128 stands for zero in the data rows.
Here are some points:
[148 109 172 111 107 105  82 196  99 130 184 132 118 157 113 139 120 164 133  94 207 132  80 151]
[195 125   0 175 230 246 215  49  66  81   0 104  64 100  87 237 137  30  76 203  89 156 239 122]
[175  92  25 148 197 171 166 101  87 133  36 121 100  99 109 208 162  44 106 170 112 135 187 138]
[182  87  66 102 117 118 104 172 127 183 151 110 135 131 149 135 185 126 122 140  93  87 144 152]
[173 138  30 149 195 172 190  96 104 124  46  79  94 107 131 240 163  69  92 161 126 109 204 151]
[187  97  62 130 132  75  98 182 118 188 155 108 140 130 149 155 198 124 134 103 158  59 162 182]
[161  24 123 121 118  33   0 167 140 159 244 255 182 136 128   0 160 219 169  41 143 138 131 140]
[146 105  94 129 109 124 130 144 104 158 122 126 117 121 106 130 150 133 149 142 133 124 135 128]
[ 94  98 151 111 116 150 141 145 136 128 118 131 130 122 136 141  97  89 120 146  88 157  52 107]
[ 91 166 170 125  93 182 151  94 127  92 102 126 110 135 122 112  86 127 110 155  92 161 111  87]
[101 152 103 130 165 172 150  69 150 106  95 125 133 115 133 134 120  67  94 151  53 146 156 102]
[130 106  87 148 162 102 143 103 151 124 106 155 153 117 128 152 132 101 124 121 127 123 153 135]
[194 102 107 155  50  85 112 220  55 198 148  89  88 145 117 146 187 194 201 134 244 119 118 158]
[176  78   0 168 226 218 194  61  87 131   0 132  83  84 110 222 165   7  86 216  63 161 211 117]
[110 151 128 110 141 165 138 114 150 107 133 102 134 118 155 134 108 109  94 138  87 116 128 118]
[148  84  45 134 152 240 219  94  55 118   0  61  73  59 111 244 121  21  82 237  78 192 112  93]
[171 111 100 137  89  84  95 177 109 165 176 131 119 136 126 106 169 176 156 120 157 102 146 150]
[126  93 200 110 100 107  82 209 108 132 177 118 138 169 137 135 106 151 128  91 200 133  34 152]
[112 174  89 175 100 152 219  68 100 125  27 107  79 121 106 163 124 110 166 191 121 170 149  82]
[ 59 212 255  91 115  59  45 134 229  82 255 147 209 160 158  18  81 190 112   9 135  76  93 143]
[108 130  91 130 170 152 169 102 146 120  72  96 137 114 137 185 126  52  91 160  80 121 133 121]
[ 86 175 132 155 158 168 219  45 142 107  22 102 119 102 119 185 100  60 121 170  99 166 145  82]
[ 47 191 163 170 122 103 242  96 173 131  13  43 151 128 155 228  82  53 167 168 138 147  70 115]
[190  27  50 126 153 172  91 139  68 128 124 199  95 114 104  97 154 128 106 178 113 176 152 117]
[176 102  65 110 160 162  89 107 115 123 169 180 114 103 118  82 158 141  92 124  84 120 193 133]
[ 84 180 147 159  66  95 160 105 131 155 126 129 123 123 117  93 140 179 199 138 143 132 146 112]
[141  44 160 155 138  31  36 121 143 141 212 255 182 141 130   3 123 186 177  37 144 140 133 129]
[158 161 144 160 172 121 118 132 121  95 124 125 126 176 111 154 121 134 124  93 202 118 150 152]
[102 238  95 161  54 168 241  47 135 161  22  59  89  91 120 156 138 123 172 223  67 137 171  79]
[145 113  69 152 213 230 190  51  95  64  25 134  54 102  97 206  99  39  64 176 118 169 170 113]
[106 158 220 109  40   3  39 196 171 173 255 147 179 160 162  27 153 253 186  51 174  62  90 165]
Here are 16 more points, each followed by its number:
[ 97 131 194  87  97  34  39 154 209 148 251 158 200 142 169  30 149 187 132  45 107  67 102 145] 0
[122 110 142 119 123 139 122 141 119 133 124 121 120 122 144 138 115 107 118 136 123 138 101 120] 1
[132 130 154 136 121   2  72 195 173 167 204 137 178 152 161 109 168 177 169  58 177  49 132 185] 2
[124 144 200 106  42   0  21 209 171 190 255 155 177 165 151   1 162 255 202  39 182  68 112 164] 3
[ 54 140 218 117 195 149 128  70 174  40 138 178 169 141 133 103  57  96  78  89 102 173  87  97] 4
[ 90 255  96 152  67 147 233  57 163 157  59  40  99  85 137 132 152 133 161 218  55 104 180  83] 5
[114  96 123 139 139  42 105 158 179 170 159 133 182 129 161 124 145 128 154  86 145  88  97 157] 6
[128 169  71 141 117 226 214  68  82  98  22  70  61  98  93 202 115  84 105 201  87 168 172  82] 7
[ 54 178 164 192 145 102 255  66 168 104  14 103 145 128 138 206  69  50 156 156 154 166  87 103] 8
[ 92 120 204  75  79  29  26 179 194 156 255 160 202 147 199  29 132 195 141  46 104  90  89 148] 9
[110 183 113 119 114 225 185  96 105 106  81  50  81 110 113 180 120  94  80 199  73 134 130  94] 10
[121 138 215  88  49  11   5 216 176 153 255 167 179 169 158   0 148 255 175  26 175  65 106 168] 11
[105  95 146 116 125 143 124 121 130 121 112 134 128 125 138 127  96 104 117 152  99 162  87 105] 12
[ 85 147 203  57  90  33  35 167 219 160 255 161 204 152 173  13 133 204 136  50  92  63 115 157] 13
[119 133 182  81 146 107  44 147 159 100 217 157 176 144 147  68 117 164  80  47 116  74 122 148] 14
[ 76 162 255  72  60  32  47 192 203 155 255 145 194 154 172  22 108 222 143  54 112  65  43 143] 15
Which of these numbered points is nearest to each point below, looking only along the 7 directions in which the first points spread most? Its number follows each.
[ 79 108 128 146 134 158 160  82 147 112  69 141 140 109 139 140  83  67 106 173  65 192  80  77] > 12
[ 74  96 134 136 135 158 167  84 138 119  69 141 142 115 138 128  90  69 105 162  64 188  85  80] > 12
[118 137 199 125  48   4  49 203 164 189 245 156 170 149 146  32 154 244 209  56 190  78  96 162] > 3
[110 147 201  65 143 102  33 157 184 106 255 175 184 151 160  43 113 180  84  45 109  64 139 147] > 14
[149  78 134 114 124  53  21 148 159 143 248 255 179 138 142   0 142 204 163  54 118 121 153 139] > 0
[103 151 255  98  55  78   5 183 149 118 255 189 160 176 122   0  99 255 143  26 187 105  63 136] > 11
[175 142   0 187 224 228 238  20  84  82   0 108  70  93  92 232 137  31  94 208 106 162 237 118] > 7
[103 160 217 103  44  31  49 177 172 169 255 159 172 149 153  23 132 244 188  50 147  71 118 161] > 3
[191 118  53 106 115 147 105 159  97 165 150 124 120 116 120 144 181 135 112 157 101  78 165 153] > 1
[127 155 105  70 101 225 148 110  88 124 103  68  79  96 124 154 130 105  75 197  58 134 131  93] > 10
[152 108 166  87 152  90  25 171 139 112 255 199 161 152 125  43 132 188 100  43 145  86 134 158] > 14
[150 119 138 104 131  22  59 199 160 183 228 138 158 142 151  78 189 191 175  60 156  61 128 176] > 2
[ 79 190 255  92 120  79  52 142 202  93 255 157 188 163 156  36  88 212 107  27 140  76 117 149] > 0
[103 160 231 104  49   0  41 220 184 166 255 128 186 173 161  54 131 240 187  10 190  58  73 180] > 11
[128  64 104 156 138  34 103 169 150 185 141 160 180 133 157 127 157 120 166 100 156 113 115 166] > 6
[ 86 241 100 155  53 156 236  47 140 161  36  51  79  92 113 114 135 131 188 231  68 126 172  74] > 5
[143  74 173  95  82  22  20 196 160 174 255 183 189 154 154  26 152 209 157  57 143  87  78 163] > 9
[119 167 223 132  57  39  78 167 137 133 206 154 132 145 135  52 121 222 191  81 186 117 106 137] > 3
[ 93 154 143 140 138 184 152  68 137  87  95 165 129 127 101 116  75 112 113 150 105 175 125  88] > 12
[100 225 223 111  66  87  88 163 171 131 220  93 150 153 134  76 120 212 161  74 156  67 122 145] > 15
[195  89   0 184 192 219 205  68  57 111   0 129  56  95  84 225 157  42 119 208 135 187 207 115] > 7
[106 158 122 104 133 225 162  82 104  82  85 111  88 103 117 140  92 101  85 179  64 162 136  74] > 10
[122 105 208  82 119  95  37 180 156 122 232 160 172 159 146  64 111 179 117  55 141  98  79 147] > 14
[ 91 166 232 113  74   0  59 162 194 181 255 130 177 160 157  31 146 244 201  52 164  59 101 152] > 3
[ 95 111 159 136 150 194 164  81  98  69  79 169 105 124 102 139  67 103 106 145 129 216  90  78] > 12
[100 146 199 123 126  85  93 143 166 117 182 145 175 160 142  92 100 157 132  72 147 106 104 139] > 14
[163 107   1 172 225 214 218  67  85 110   0 122  62  85  96 219 137  26 104 216  98 175 197 109] > 7
[ 72 255 113 160  42 148 247  54 143 168  24  38  81  87 124 135 132 144 193 224  77 127 165  77] > 5
[107 188 129 133 117 155 196  88 137 104  67  72 110 119 119 153 118 109 131 165 112 108 149 115] > 10
[123  71 140 124 141  62  93 168 155 169 149 136 170 128 153 143 139 105 141  96 144 107  86 163] > 6
[ 85 244 130 165  13 133 228  94 127 175  49  32  81 107 110 146 136 167 215 219 121 122 139  93] > 5
[138 230  96 100 175 245 194  65 144  73  58  31  92  80 120 197 143  61  35 177  54 104 194 113] > 10
[195  82   0 174 215 224 201  78  65 100   2 121  66 108  91 227 153  35  87 199 134 181 194 116] > 7
[ 93 233 101 147   3 164 228  73 135 167  56  53  77  92 123 139 141 138 185 219  66 119 162  82] > 5
[ 76 200 136 171 127 124 230  88 153 127  25  65 138 122 134 212 100  67 149 158 135 134 110 117] > 8
[150 143 189 108  75  13  28 214 168 167 255 145 174 148 152  36 163 239 175  41 196  59 132 176] > 3
[100 173 228 104  39   0  49 208 187 176 255 122 186 152 162  43 146 237 191  35 184  54  89 173] > 3
[105 125 178  84  96  44  41 185 187 158 254 171 189 150 162  24 139 200 154  62 101  74 116 145] > 0
